In the data rows, 128 means zero.
Here are some numbered points:
[149 156 172 155 181 166 164 164 171 159 158 173 160 178 153 142 156 157
 166 152 153 156 159 150 147 150 181 147 145 152 174 151 118 156 146 189
 180 162 140 158 150 128 128 128 128 128 128 128 128 128 128 128 128 128
 128 128 128 128 128] 0
[176 132 161 159 157 159 156 162 159 150 159 162 187 163 158 105 159 129
 161 144 152 132 159 177 156 165 155 160 160 153 151 146 146 158 165 118
 132 146 156 155 165 145 161 161 138 165 183 165 164 162 181 157 166 154
 194 132 157 167 176] 1
[156 158 174 153 141 148 169 164 154 157 152 152 158 162 143 162 158 151
 172 168 185 157 162 158 149 160 151 161 167 150 163 148 172 161 154 138
 143 160 168 162 155 156 157 131 150 159 167 159 150 172 164 158 168 157
 162 159 159 147 163] 2
[172 149 151 159 149 159 152 169 162 149 157 158 164 157 157 150 165 158
 156 152 156 154 157 162 158 156 159 160 163 158 159 152 157 159 162 140
 149 146 182 152 179 142 160 156 150 164 180 161 163 166 189 157 162 156
 161 156 160 184 181] 3
[161 158 159 163 163 161 153 165 163 160 151 176 163 164 158 151 169 158
 171 129 153 134 152 149 158 144 180 155 130 158 169 160 143 142 167 164
 163 153 153 161 144 158 173 171 169 160 156 164 158 159 159 162 145 160
 160 165 166 155 151] 4
[153 169 167 148 154 156 169 160 162 154 157 146 158 163 155 163 160 145
 163 182 159 156 167 171 159 163 153 149 178 159 156 154 164 170 134 162
 159 161 159 162 159 149 164 139 149 161 159 148 162 152 156 156 156 160
 159 160 149 160 156] 5
[154 152 145 160 151 159 143 159 154 153 156 164 166 144 168 151 172 158
 153 155 154 153 148 151 171 158 165 151 154 172 162 179 158 147 165 151
 158 144 165 157 161 169 156 161 160 154 163 168 153 163 156 157 151 166
 157 161 172 167 168] 6
[145 158 162 157 163 159 181 157 169 161 158 158 155 167 162 160 160 151
 168 171 162 150 158 164 149 173 159 136 156 146 157 158 155 161 141 175
 173 162 148 156 161 156 166 156 153 157 159 149 163 146 147 161 153 168
 134 164 144 152 142] 7
[161 160 178 152 141 150 172 160 158 155 156 147 156 163 156 159 158 153
 166 164 175 160 160 164 153 161 152 176 189 158 158 137 176 166 146 149
 143 170 173 162 158 145 154 123 146 164 160 159 160 169 167 150 185 155
 159 153 150 144 167] 8
[185 144 157 174 153 149 144 144 154 157 165 167 159 204 155 162 152 181
 159 137 150 207 162 155 151 157 141 162 146 144 160 142 156 152 168 187
 164 158 122 127 120 156 137 182 159 172 153 169 154 152 161 167 165 159
 181 151 168 151 146] 9
[152 148 170 148 190 174 164 163 163 162 157 165 161 169 163 153 162 154
 173 146 158 145 143 141 145 153 162 134 140 142 162 156 152 127 146 177
 176 159 151 160 158 155 171 159 161 144 160 148 160 160 154 168 152 166
 145 165 160 164 128] 10
[158 156 157 162 152 164 145 166 152 151 158 161 159 138 162 152 166 160
 144 161 158 155 141 158 177 157 172 158 158 168 155 184 159 154 178 139
 140 142 172 158 178 176 154 163 163 157 160 165 145 162 160 159 162 160
 158 158 173 160 170] 11
[149 159 146 159 150 169 154 166 148 155 156 162 156 145 167 161 170 166
 154 149 158 154 131 145 161 159 173 147 156 178 150 177 159 146 165 159
 159 158 164 160 161 166 157 157 165 140 144 162 153 158 152 163 150 163
 155 173 164 161 159] 12
[164 157 149 166 153 165 159 162 159 150 159 160 168 141 162 152 159 164
 147 157 150 154 153 161 165 157 161 160 162 160 160 177 159 145 180 149
 138 146 175 160 177 169 160 160 165 163 167 163 149 166 165 156 165 157
 162 153 174 162 194] 13
[179 153 188 158 153 158 167 161 168 160 155 147 168 171 145 144 155 161
 161 154 152 163 183 176 141 155 144 167 171 142 163 128 128 128 128 128
 128 128 128 128 128 128 128 128 128 128 128 128 128 128 128 128 128 128
 128 128 128 128 128] 14
[150 178 175 152 146 154 163 159 160 158 157 151 153 170 147 164 151 159
 161 178 161 166 180 174 161 157 141 158 176 161 156 147 162 173 154 168
 160 163 155 163 153 155 165 155 153 167 149 140 173 152 128 128 128 128
 128 128 128 128 128] 15
[170 157 150 167 162 161 115 162 167 157 160 176 171 168 149 143 163 156
 167 144 139 153 158 155 157 136 166 147 103 158 171 161 143 135 164 164
 203 149 143 152 134 157 158 181 162 159 158 173 163 161 163 167 150 163
 164 167 165 173 145] 16
[162 167 164 167 181 155 159 124 159 189 172 186 150 196 167 167 139 164
 159 127 139 182 174 134 159 161 153 162 137 156 159 156 159 164 161 189
 167 206 128 128 128 128 128 128 128 128 128 128 128 128 128 128 128 128
 128 128 128 128 128] 17
[158 161 165 161 157 170 129 163 159 145 153 167 179 149 159 156 163 159
 153 150 138 164 142 151 159 149 176 146 143 161 166 183 158 145 169 158
 159 154 178 162 159 167 162 162 180 155 153 166 156 163 160 157 152 167
 155 167 174 128 128] 18
[151 158 160 158 153 156 177 170 149 152 148 138 162 157 169 163 176 151
 190 195 174 120 145 160 159 162 160 145 167 161 146 163 172 155 157 142
 162 156 182 161 181 164 170 159 156 151 162 155 156 156 152 157 159 145
 159 128 128 128 128] 19
[155 154 158 152 166 167 182 161 162 158 157 150 156 161 167 167 169 149
 171 178 179 127 161 158 154 162 165 125 159 150 158 169 153 158 116 164
 164 159 156 158 173 158 163 152 150 135 158 151 159 155 150 158 153 164
 128 128 128 128 128] 20
[169 157 166 172 174 150 156 140 153 171 163 158 156 165 156 177 158 170
 158 129 152 190 160 145 153 171 157 160 147 153 156 151 156 160 163 171
 166 187 152 160 113 154 149 172 161 154 143 172 170 150 158 181 174 161
 177 152 164 131 128] 21
[150 138 161 158 170 161 168 177 157 159 151 151 159 169 162 159 163 156
 173 150 171 153 138 145 149 155 171 138 143 153 166 156 151 156 148 168
 175 158 163 162 159 158 164 153 156 145 166 144 159 159 161 160 156 164
 149 166 161 169 138] 22
[154 159 160 181 180 157 152 140 159 169 178 179 159 178 161 159 136 166
 159 140 137 212 186 150 159 161 158 194 143 156 159 128 128 128 128 128
 128 128 128 128 128 128 128 128 128 128 128 128 128 128 128 128 128 128
 128 128 128 128 128] 23
[154 158 148 161 158 161 156 150 144 150 166 172 157 155 168 162 176 156
 150 162 161 122 139 160 166 181 166 157 148 172 146 170 145 172 151 168
 165 156 155 155 168 161 153 159 157 160 152 162 152 154 134 168 152 179
 148 163 162 151 158] 24
[158 152 138 164 153 159 162 159 143 152 157 154 160 141 175 174 172 157
 158 162 163 141 131 151 164 197 161 153 163 169 150 182 156 156 165 162
 162 157 168 160 171 160 159 155 158 151 150 161 152 160 152 172 158 163
 164 163 158 155 167] 25
[163 159 169 152 159 148 183 156 161 163 162 153 154 179 149 156 144 169
 151 155 149 198 208 171 155 156 144 170 171 155 159 157 156 172 155 165
 139 162 163 155 125 144 143 158 155 171 162 160 182 155 166 157 160 157
 160 155 158 148 155] 26
[158 150 118 159 148 160 144 168 151 139 158 159 158 130 165 158 163 163
 158 165 161 146 128 160 167 159 165 160 160 182 159 189 162 160 175 155
 155 147 177 158 168 174 155 158 163 156 165 170 146 159 159 159 159 160
 162 157 171 171 182] 27
[133 186 170 161 182 161 166 136 161 174 160 167 148 156 163 159 121 165
 160 162 147 175 166 159 165 165 158 193 157 157 152 166 165 164 162 169
 152 202 156 206 184 170 182 160 172 175 154 154 142 168 155 139 166 131
 150 149 163 128 128] 28
[165 154 157 163 158 158 148 163 158 159 157 173 161 159 147 161 162 156
 158 154 153 149 144 147 160 148 161 151 145 157 177 161 157 146 178 143
 164 154 181 159 147 157 171 160 162 160 157 160 161 159 175 158 155 161
 168 159 162 186 159] 29
[150 171 176 155 143 152 186 158 173 159 159 151 153 163 154 158 153 159
 163 177 169 165 185 174 157 156 151 163 185 160 159 127 171 171 139 160
 149 170 153 159 149 157 160 142 148 165 159 144 162 160 159 151 163 158
 158 155 126 155 162] 30
[159 156 148 164 145 171 135 163 153 144 153 159 186 142 157 153 160 167
 147 146 153 155 142 155 174 156 162 156 159 169 158 170 175 156 177 150
 151 147 200 163 171 167 164 157 172 160 158 164 155 161 168 157 128 128
 128 128 128 128 128] 31
[161 155 133 164 160 170 142 158 160 139 166 166 157 149 159 161 160 188
 141 150 149 153 148 167 164 157 156 159 150 163 159 173 159 160 160 151
 153 151 167 150 169 158 146 150 161 148 172 128 128 128 128 128 128 128
 128 128 128 128 128] 32
[155 161 118 168 151 165 142 164 151 160 154 171 168 143 159 159 162 168
 147 151 149 139 139 147 175 152 168 143 153 173 154 184 159 151 166 159
 158 144 175 154 161 171 153 128 128 128 128 128 128 128 128 128 128 128
 128 128 128 128 128] 33
[162 157 155 166 159 171 155 162 162 151 155 176 184 159 158 151 169 160
 159 135 147 150 149 154 163 151 173 147 140 164 160 168 154 128 164 149
 166 150 160 153 152 159 155 171 167 158 163 167 156 163 161 160 157 166
 161 160 177 166 164] 34
[171 156 165 165 170 154 160 129 159 166 172 167 151 167 158 165 146 177
 158 144 161 217 178 157 157 167 147 171 151 157 160 144 141 164 162 162
 159 161 132 159 146 151 140 166 158 159 157 176 171 153 165 172 167 159
 166 155 157 119 129] 35
[157 152 140 160 155 160 163 158 137 150 158 148 156 141 167 159 174 143
 159 168 179 142 144 159 166 172 164 152 163 166 150 185 157 159 164 159
 163 158 162 165 180 175 160 153 158 139 157 162 153 150 147 162 156 159
 161 160 160 157 168] 36
[154 170 169 155 152 160 179 168 162 157 135 140 154 166 158 163 164 154
 164 179 178 146 164 167 158 157 147 141 178 159 156 151 128 128 128 128
 128 128 128 128 128 128 128 128 128 128 128 128 128 128 128 128 128 128
 128 128 128 128 128] 37
[147 166 180 149 160 159 173 161 166 155 155 153 158 178 152 158 154 154
 168 180 163 155 177 166 153 157 155 155 172 152 162 148 160 158 147 166
 163 166 154 155 153 152 161 139 150 160 165 127 164 150 161 156 155 164
 143 162 136 156 153] 38
[152 185 188 148 149 158 164 159 165 158 153 146 155 171 147 159 149 160
 161 182 162 176 193 163 159 156 155 159 170 159 156 154 167 182 146 168
 159 174 147 159 152 154 160 144 155 163 154 136 165 153 157 149 150 157
 158 149 146 156 150] 39
New points follow, each followed by the number of its nearest point above, looking only along the 2 directions in which the numbered points spread most.
[161 160 127 162 155 162 158 162 161 151 160 173 170 151 151 161 171 168
 150 159 145 154 146 154 164 145 161 145 161 170 166 162 156 149 159 140
 167 158 173 137 152 154 143 158 161 158 172 167 163 161 173 160 154 159
 158 166 166 166 159] -> 18
[173 138 176 159 145 153 169 171 161 143 158 162 158 164 148 154 160 152
 155 159 159 151 162 171 141 163 147 168 167 164 157 135 155 170 163 158
 143 150 161 143 158 143 158 141 148 178 176 159 163 162 188 152 165 160
 173 145 160 159 165] -> 16
[183 153 165 160 150 151 159 153 157 158 173 164 158 176 154 177 156 158
 149 156 159 157 176 155 140 160 118 161 154 150 173 150 159 155 160 170
 165 156 145 115 112 150 120 173 149 168 162 167 184 155 169 170 159 162
 172 157 170 156 141] -> 21
[161 162 142 162 166 168 156 142 157 158 162 160 154 145 176 157 147 153
 158 157 156 160 156 157 157 161 159 187 164 158 142 191 158 157 176 156
 145 175 163 174 200 162 158 174 168 166 142 174 142 158 158 142 159 146
 158 146 178 162 166] -> 18
[186 155 176 160 154 157 170 162 170 159 156 141 168 184 143 153 152 161
 172 146 154 167 185 164 148 155 156 169 178 136 156 169 165 164 169 148
 142 152 144 152 155 150 163 156 146 186 191 162 169 167 166 162 176 158
 170 132 153 155 175] -> 16
[166 153 200 156 159 159 159 166 163 161 159 152 159 173 144 151 157 158
 178 142 149 148 176 160 146 143 160 151 151 149 172 127 154 155 164 151
 161 155 156 155 155 151 167 162 156 164 183 158 162 166 179 160 153 157
 175 153 153 175 158] -> 16
[154 154 129 162 149 163 157 165 148 159 158 157 159 117 171 162 171 157
 149 161 170 160 144 155 162 164 163 156 168 172 150 168 163 156 170 154
 159 155 182 163 166 176 158 157 166 155 153 162 151 159 154 161 156 159
 158 161 170 164 175] -> 11
[161 158 134 159 159 161 164 148 147 154 161 157 151 136 183 166 165 155
 155 167 170 152 151 160 167 179 157 170 158 163 155 172 158 164 170 159
 156 159 163 170 150 159 163 159 163 162 151 159 150 155 151 160 158 150
 168 156 166 157 173] -> 18
[162 145 162 155 163 172 160 166 158 161 157 161 161 166 160 157 165 161
 160 129 158 151 136 149 152 150 180 140 147 157 167 159 150 129 161 170
 166 163 153 165 154 158 169 160 163 152 168 156 160 158 161 164 155 166
 146 167 164 180 138] -> 4
[168 156 184 154 149 155 190 162 158 161 153 140 155 161 143 157 148 161
 165 158 160 166 183 160 140 156 153 163 179 133 163 135 171 162 163 112
 144 156 159 146 151 140 158 141 143 166 191 161 160 172 170 150 173 156
 169 152 146 160 174] -> 28
[177 156 147 168 163 161 146 158 159 153 161 162 182 164 152 155 162 158
 166 133 119 153 160 148 158 140 161 154 137 157 166 161 138 136 164 159
 172 151 144 136 147 150 157 212 164 160 162 166 163 162 166 177 156 165
 166 164 163 159 152] -> 16
[200 155 152 179 162 168 135 161 165 154 159 157 164 162 149 157 162 182
 157 149 149 154 160 163 164 143 146 155 152 152 163 161 163 146 163 135
 161 147 159 155 160 136 154 172 158 163 185 162 163 160 178 162 162 160
 173 158 157 157 166] -> 16
[158 158 126 161 154 165 140 162 156 152 161 162 157 143 161 157 159 158
 137 155 156 153 130 159 167 159 164 159 160 170 155 159 159 157 165 128
 128 128 128 128 128 128 128 128 128 128 128 128 128 128 128 128 128 128
 128 128 128 128 128] -> 37
[149 165 158 149 160 159 182 159 154 161 159 155 149 158 166 172 160 152
 162 189 193 152 150 163 161 164 160 152 169 161 157 165 161 165 153 174
 167 161 158 161 176 160 170 157 157 151 148 151 160 134 149 154 151 159
 138 169 146 158 154] -> 22
[162 151 141 156 143 158 154 177 149 148 156 155 159 148 161 152 166 159
 158 166 166 146 141 165 166 156 165 161 171 168 159 162 160 159 157 144
 144 146 174 159 178 164 160 154 159 166 176 168 156 160 161 153 162 156
 155 153 164 168 191] -> 11
[163 161 181 154 150 155 172 159 163 162 156 117 150 178 149 156 147 162
 158 169 156 181 201 172 141 152 144 178 162 144 160 117 172 168 156 156
 145 162 143 153 149 146 156 155 149 175 171 160 169 171 161 154 160 149
 160 141 152 150 169] -> 26
[157 145 159 160 170 169 146 172 164 165 153 172 165 162 165 146 165 149
 167 114 134 145 146 136 151 151 188 150 136 159 166 159 132 135 159 165
 174 147 154 160 155 159 159 173 175 146 146 158 155 162 151 164 138 159
 157 173 169 171 145] -> 4
[175 156 140 160 159 165 158 152 141 145 168 166 158 143 168 158 163 160
 136 155 157 154 151 166 162 177 154 175 158 168 141 178 152 168 170 155
 153 153 165 158 174 168 142 152 161 157 157 168 150 159 158 169 150 162
 174 153 161 152 163] -> 18
[149 167 172 153 161 158 183 152 170 174 158 139 148 161 157 160 139 168
 166 161 162 167 158 176 165 158 153 170 167 163 152 148 163 173 152 168
 164 178 142 171 161 157 179 148 155 161 153 135 165 146 155 158 159 159
 159 155 156 153 152] -> 28
[181 166 162 156 156 148 154 156 133 165 172 170 153 172 150 177 163 143
 158 162 155 161 164 146 148 156 151 159 150 139 169 161 163 156 148 159
 200 151 156 120 140 158 142 170 156 159 166 165 183 154 159 167 133 165
 154 180 163 164 134] -> 28
[158 163 174 150 137 150 191 160 163 157 156 149 156 167 148 156 151 157
 165 179 173 164 170 170 147 156 151 165 181 148 161 121 167 183 139 151
 138 172 160 155 150 155 155 161 144 160 173 148 164 169 165 153 167 158
 158 149 147 144 164] -> 28
[153 161 146 158 154 158 163 159 145 155 162 159 151 143 174 172 168 153
 151 177 175 144 140 163 172 175 168 147 161 176 154 173 152 171 148 167
 166 157 158 160 169 162 161 159 152 152 155 158 156 144 151 160 153 162
 148 167 160 154 159] -> 24
[157 159 160 159 143 141 178 165 153 147 151 146 158 167 148 162 158 153
 159 159 171 158 161 162 149 160 156 160 190 159 162 151 165 169 148 145
 142 167 166 161 157 153 153 143 161 159 171 153 155 165 164 144 167 159
 128 128 128 128 128] -> 7
[193 149 156 157 155 156 146 169 156 159 162 162 153 165 155 171 170 162
 130 155 151 159 154 159 151 148 153 144 142 148 167 157 154 162 151 153
 159 143 160 138 145 135 136 162 154 161 196 162 175 159 176 161 161 170
 159 178 160 159 160] -> 16
[145 187 171 155 159 157 169 158 157 162 155 158 141 164 161 165 156 155
 160 175 179 159 160 169 161 161 153 157 173 160 158 160 169 169 130 171
 176 159 154 167 160 159 169 154 160 153 149 143 163 134 164 157 136 156
 143 170 150 158 151] -> 7
[167 148 146 172 168 161 144 161 165 158 158 175 199 158 161 147 164 151
 167 133 144 146 156 139 157 150 170 145 149 161 173 158 149 141 161 161
 183 147 151 151 146 158 156 165 170 159 158 174 158 164 128 128 128 128
 128 128 128 128 128] -> 20
[175 152 147 169 167 160 137 157 166 157 161 169 181 170 151 147 167 155
 176 120 139 146 159 155 157 151 160 148 150 158 160 158 148 139 160 163
 180 155 153 136 153 151 147 161 158 159 161 181 165 167 163 176 154 166
 165 166 170 162 159] -> 16
[165 157 168 158 161 159 158 164 188 165 158 157 154 164 143 158 149 176
 154 152 147 170 170 163 150 140 154 162 158 147 185 132 169 161 163 148
 155 147 152 152 152 146 157 166 151 184 191 167 170 168 196 157 162 154
 169 152 154 158 164] -> 16
[158 188 161 146 158 156 162 156 160 171 158 156 140 171 156 175 146 161
 161 178 162 167 168 171 164 159 152 162 166 163 154 156 163 171 156 167
 170 165 157 163 160 159 166 151 160 156 134 119 171 151 147 158 154 157
 157 159 141 159 148] -> 38
[164 155 151 165 160 163 124 161 166 156 158 173 179 164 157 147 172 154
 160 120 132 154 152 139 160 134 169 140 140 162 165 168 150 138 162 159
 154 143 155 149 140 158 152 164 168 158 160 164 157 168 162 163 155 161
 162 161 169 157 151] -> 4
[153 160 167 139 181 164 169 158 165 179 158 166 157 170 156 159 152 150
 166 166 161 159 165 158 152 161 176 146 156 144 162 155 146 161 124 179
 193 162 152 159 148 158 164 159 157 153 153 122 168 146 143 163 145 166
 132 176 154 160 136] -> 38
[161 152 152 164 161 160 121 157 166 157 159 173 176 182 154 158 161 164
 161 109 134 161 160 149 155 147 159 153 136 153 182 154 148 146 159 162
 183 156 138 137 151 155 140 184 164 161 165 161 169 161 163 174 161 128
 128 128 128 128 128] -> 30
[164 156 158 181 162 138 152 135 152 158 162 162 162 171 150 170 145 150
 156 127 158 234 174 161 158 159 156 167 149 157 148 148 153 160 166 168
 155 172 157 162  96 149 146 159 157 165 151 164 185 155 168 171 170 161
 174 145 174 153 142] -> 9
[188 148 152 162 160 153 153 159 154 174 165 171 151 164 163 170 169 152
 154 145 156 165 157 146 151 159 153 158 140 153 182 157 140 158 148 166
 159 148 151 141 145 145 145 174 158 148 164 167 162 157 164 178 174 190
 178 163 169 136 142] -> 16
[159 153 158 159 176 164 141 167 164 159 155 172 170 161 159 158 169 156
 163 140 136 143 145 148 158 149 170 138 126 159 128 128 128 128 128 128
 128 128 128 128 128 128 128 128 128 128 128 128 128 128 128 128 128 128
 128 128 128 128 128] -> 37
[187 131 179 168 191 160 169 155 162 178 169 149 134 161 169 155 155 172
 157 146 158 179 164 147 142 161 142 167 183 132 161 123 186 156 169 152
 136 163 157 159 173 134 155 153 156 167 162 180 151 181 171 151 178 160
 180 148 155 136 176] -> 21
[112 159 158 159 186 167 166 155 160 153 157 170 153 154 186 153 163 159
 172 152 157 156 139 149 160 164 174 168 156 159 152 167 155 154 150 177
 171 161 146 173 162 164 165 159 169 158 143 157 144 164 145 160 158 159
 141 179 161 151 142] -> 22
[151 154 126 163 146 160 158 167 154 151 152 162 165 157 162 164 165 161
 147 159 159 146 137 150 170 159 177 150 159 178 155 183 160 144 166 157
 160 155 175 164 162 174 158 157 161 141 149 165 152 158 153 161 128 128
 128 128 128 128 128] -> 19
[156 150 160 158 166 160 157 181 168 161 152 163 160 167 156 157 164 156
 168 142 153 139 148 138 156 141 168 143 139 148 176 154 146 130 164 169
 180 154 154 161 150 156 175 168 128 128 128 128 128 128 128 128 128 128
 128 128 128 128 128] -> 32
[157 155 158 159 159 161 155 157 153 156 161 159 155 147 160 152 161 158
 146 167 162 153 133 159 168 152 169 158 166 160 158 165 158 158 176 151
 139 156 164 160 181 167 157 167 164 159 162 171 153 163 158 153 166 157
 156 157 175 176 185] -> 13
[153 147 158 160 178 172 157 167 158 162 153 162 167 159 167 155 168 146
 160 149 156 140 159 125 154 156 186 144 149 159 164 160 156 139 159 163
 165 153 165 165 159 160 167 128 128 128 128 128 128 128 128 128 128 128
 128 128 128 128 128] -> 32
[159 157 148 159 155 161 154 168 158 152 164 157 148 133 161 151 161 159
 139 164 159 155 145 162 169 155 169 161 164 159 157 179 160 160 177 153
 146 155 165 161 187 165 157 128 128 128 128 128 128 128 128 128 128 128
 128 128 128 128 128] -> 33
[140 182 163 152 159 157 171 152 158 161 158 163 151 179 159 174 154 159
 158 191 176 163 169 166 157 160 160 154 160 156 158 162 164 168 124 188
 164 162 154 160 156 160 164 154 157 154 129 138 171 151 145 157 149 159
 132 171 141 158 123] -> 38
[159 172 171 167 187 150 165 123 158 176 160 173 138 198 163 193 151 172
 160 147 150 188 159 146 159 166 152 194 144 159 152 158 163 161 158 180
 178 172 147 161 148 163 159 167 168 155 130 159 160 157 154 176 164 158
 159 159 148 149 120] -> 26
[155 155 153 156 160 162 170 157 157 157 165 153 154 151 175 165 176 146
 161 177 167 136 146 165 159 189 160 160 165 160 153 176 140 167 158 159
 159 167 154 163 168 165 165 152 152 153 144 158 150 154 143 158 164 159
 156 158 152 153 160] -> 24
[158 171 168 157 149 150 162 154 167 162 159 143 157 184 136 149 139 165
 160 167 159 159 189 170 155 149 151 174 174 158 160 154 166 166 156 160
 147 159 136 155 153 157 155 134 151 169 128 128 128 128 128 128 128 128
 128 128 128 128 128] -> 0
[158 157 151 159 150 158 154 164 149 150 160 158 158 144 167 154 162 160
 154 167 162 156 142 160 166 159 162 160 167 165 154 169 160 158 184 147
 149 151 175 160 168 166 156 161 165 159 166 170 141 161 158 153 161 156
 159 157 165 171 180] -> 6
[173 156 160 151 157 149 175 161 154 154 171 148 146 123 174 161 167 151
 152 173 186 153 159 167 151 172 152 174 183 169 153 159 157 161 177 153
 155 165 167 169 166 157 160 147 156 159 150 174 154 160 159 153 170 150
 166 156 155 149 182] -> 18
[158 158 137 169 154 165 116 166 161 144 157 176 185 154 160 154 166 159
 156 127 154 138 142 141 169 155 172 151 153 168 157 169 152 147 166 154
 165 140 172 158 154 161 158 162 170 159 162 156 150 169 161 159 156 163
 159 167 171 176 169] -> 13
[153 162 180 153 149 152 180 163 161 157 145 137 159 163 154 160 158 152
 166 179 177 153 173 161 148 158 146 157 186 152 161 153 175 166 134 152
 151 172 170 158 156 153 157 147 145 159 169 147 159 163 163 150 170 159
 157 160 138 143 166] -> 5
[169 153 162 161 154 160 156 174 160 157 148 158 165 154 157 159 160 164
 156 142 152 156 157 153 158 150 160 159 151 158 165 158 169 145 196 136
 157 128 128 128 128 128 128 128 128 128 128 128 128 128 128 128 128 128
 128 128 128 128 128] -> 0
[181 143 153 158 158 162 152 169 156 163 163 167 143 168 158 170 171 162
 149 151 156 161 155 157 158 153 151 152 139 145 173 154 156 162 160 154
 162 141 154 143 144 124 141 171 152 158 170 163 185 161 170 163 162 172
 160 175 164 144 156] -> 16
[154 158 153 157 153 156 175 160 150 157 156 143 150 141 167 164 168 157
 168 197 168 143 144 172 165 163 159 161 178 171 145 168 163 159 159 159
 161 158 160 166 171 164 173 154 158 147 155 149 158 158 135 157 157 155
 155 162 145 158 159] -> 24
[179 149 169 166 159 163 141 164 175 156 157 159 188 165 146 151 168 152
 171 138 146 151 160 161 158 158 152 153 144 148 162 141 154 141 164 152
 162 148 155 149 153 137 162 176 155 169 178 168 164 167 181 163 156 158
 179 155 158 174 169] -> 16
[153 168 164 156 151 154 178 160 161 147 155 154 157 162 157 163 160 151
 157 178 167 154 164 172 159 165 154 139 171 158 154 156 161 185 115 162
 157 165 159 163 157 152 160 145 148 159 161 140 160 154 155 153 159 165
 147 161 144 153 152] -> 7
[196 157 154 157 159 158 162 160 171 156 159 157 179 161 151 150 156 150
 168 147 148 151 187 175 156 164 148 171 164 135 153 124 154 173 169 147
 146 156 126 151 152 143 128 128 128 128 128 128 128 128 128 128 128 128
 128 128 128 128 128] -> 0
[180 151 167 158 155 157 162 173 162 157 152 143 157 165 154 148 158 161
 161 156 161 159 170 163 153 157 146 164 162 142 157 156 169 161 167 129
 148 152 163 151 164 145 164 148 144 185 186 160 162 167 178 151 128 128
 128 128 128 128 128] -> 7
[160 164 166 136 160 161 177 159 162 159 151 152 155 166 157 160 158 149
 167 178 171 152 166 164 154 157 158 144 163 151 159 148 159 169 139 166
 176 159 158 157 155 159 160 155 150 153 159 119 165 158 152 160 149 161
 145 164 142 156 147] -> 7
[163 153 170 154 159 155 171 161 157 158 157 137 158 147 161 159 162 158
 158 160 171 161 157 155 146 160 153 195 174 158 155 146 171 160 168 160
 151 161 179 164 154 155 154 152 156 158 159 185 148 170 161 150 168 147
 174 158 148 143 177] -> 4
[131 170 172 171 176 168 163 152 167 181 144 159 152 155 172 156 153 171
 166 159 160 168 159 153 162 160 178 177 163 161 131 162 170 157 158 166
 153 166 133 186 185 161 188 163 165 158 160 154 147 166 142 154 163 157
 158 154 161 156 163] -> 2
[150 159 156 167 151 166 146 168 154 150 144 163 164 145 162 157 159 164
 147 141 151 152 137 160 170 155 176 135 151 171 155 172 161 150 172 158
 161 152 166 163 160 160 158 159 176 141 147 165 157 160 155 159 154 165
 151 162 172 171 162] -> 6
[135 151 169 155 185 174 170 167 161 167 152 163 159 165 170 157 168 136
 176 155 162 134 146 137 150 162 166 158 151 147 167 159 158 152 140 170
 184 153 156 160 164 159 172 159 161 154 155 146 160 160 150 166 147 162
 132 171 158 173 157] -> 22
[136 179 158 157 180 160 166 141 160 183 164 158 143 144 173 162 149 157
 162 162 160 158 158 164 158 159 160 162 161 158 144 177 161 163 165 164
 152 190 156 183 208 166 182 164 163 160 162 158 143 159 146 145 157 147
 142 151 169 162 166] -> 22
[160 159 181 145 140 149 172 158 162 159 158 125 155 162 153 158 155 157
 162 167 184 173 178 166 150 159 142 179 187 156 161 145 161 167 147 152
 144 169 167 161 154 144 155 156 147 162 161 159 151 165 163 146 179 153
 161 150 148 141 166] -> 28
[162 160 138 160 162 161 155 153 153 157 167 160 151 137 168 159 158 159
 144 160 159 156 146 161 167 158 158 166 162 161 153 171 159 162 172 149
 146 160 166 163 195 165 158 164 166 164 155 164 145 161 158 152 165 149
 157 153 180 160 180] -> 6
[156 154 134 164 159 158 159 162 160 148 156 157 156 118 173 161 168 159
 157 173 174 153 134 155 169 178 165 156 165 184 146 173 159 159 165 156
 161 149 164 166 165 166 159 155 161 143 154 166 147 152 152 164 154 160
 157 161 162 166 128] -> 36
[165 154 149 166 169 164 118 162 167 157 157 188 184 167 158 151 159 146
 163 121 150 150 153 143 159 147 167 159 138 159 169 159 144 122 164 161
 156 152 155 148 131 154 158 187 165 160 160 167 159 167 160 168 156 160
 176 159 170 172 142] -> 16
[144 164 177 155 149 154 176 159 160 160 155 149 157 169 151 158 148 162
 164 173 164 181 166 162 152 151 142 163 172 150 162 138 166 175 128 128
 128 128 128 128 128 128 128 128 128 128 128 128 128 128 128 128 128 128
 128 128 128 128 128] -> 14
[169 157 188 156 151 159 162 160 162 158 155 133 165 182 149 149 152 159
 170 154 153 165 178 176 138 156 155 167 168 145 160 124 160 169 163 143
 143 153 146 147 155 136 162 155 138 181 194 163 162 168 162 160 170 153
 187 144 151 157 186] -> 21
[161 159 155 161 166 162 130 168 165 157 158 170 177 161 155 155 169 158
 161 129 139 145 153 149 164 147 167 137 146 161 173 165 152 127 172 160
 170 154 159 159 158 158 163 169 167 156 158 166 159 160 159 162 148 128
 128 128 128 128 128] -> 7
[166 149 166 159 145 153 171 166 153 154 152 153 160 156 153 159 159 158
 156 165 168 158 158 160 142 159 153 169 174 150 159 141 170 160 168 144
 148 156 183 159 164 155 159 143 155 163 178 161 158 164 172 149 176 152
 166 160 160 165 188] -> 1
[181 150 160 169 155 152 156 148 153 158 169 160 163 173 153 173 151 170
 156 149 162 169 163 154 144 161 140 160 152 157 160 161 163 152 168 176
 165 163 147 135 109 159 141 179 157 172 138 165 165 156 154 166 165 157
 171 142 172 154 140] -> 21
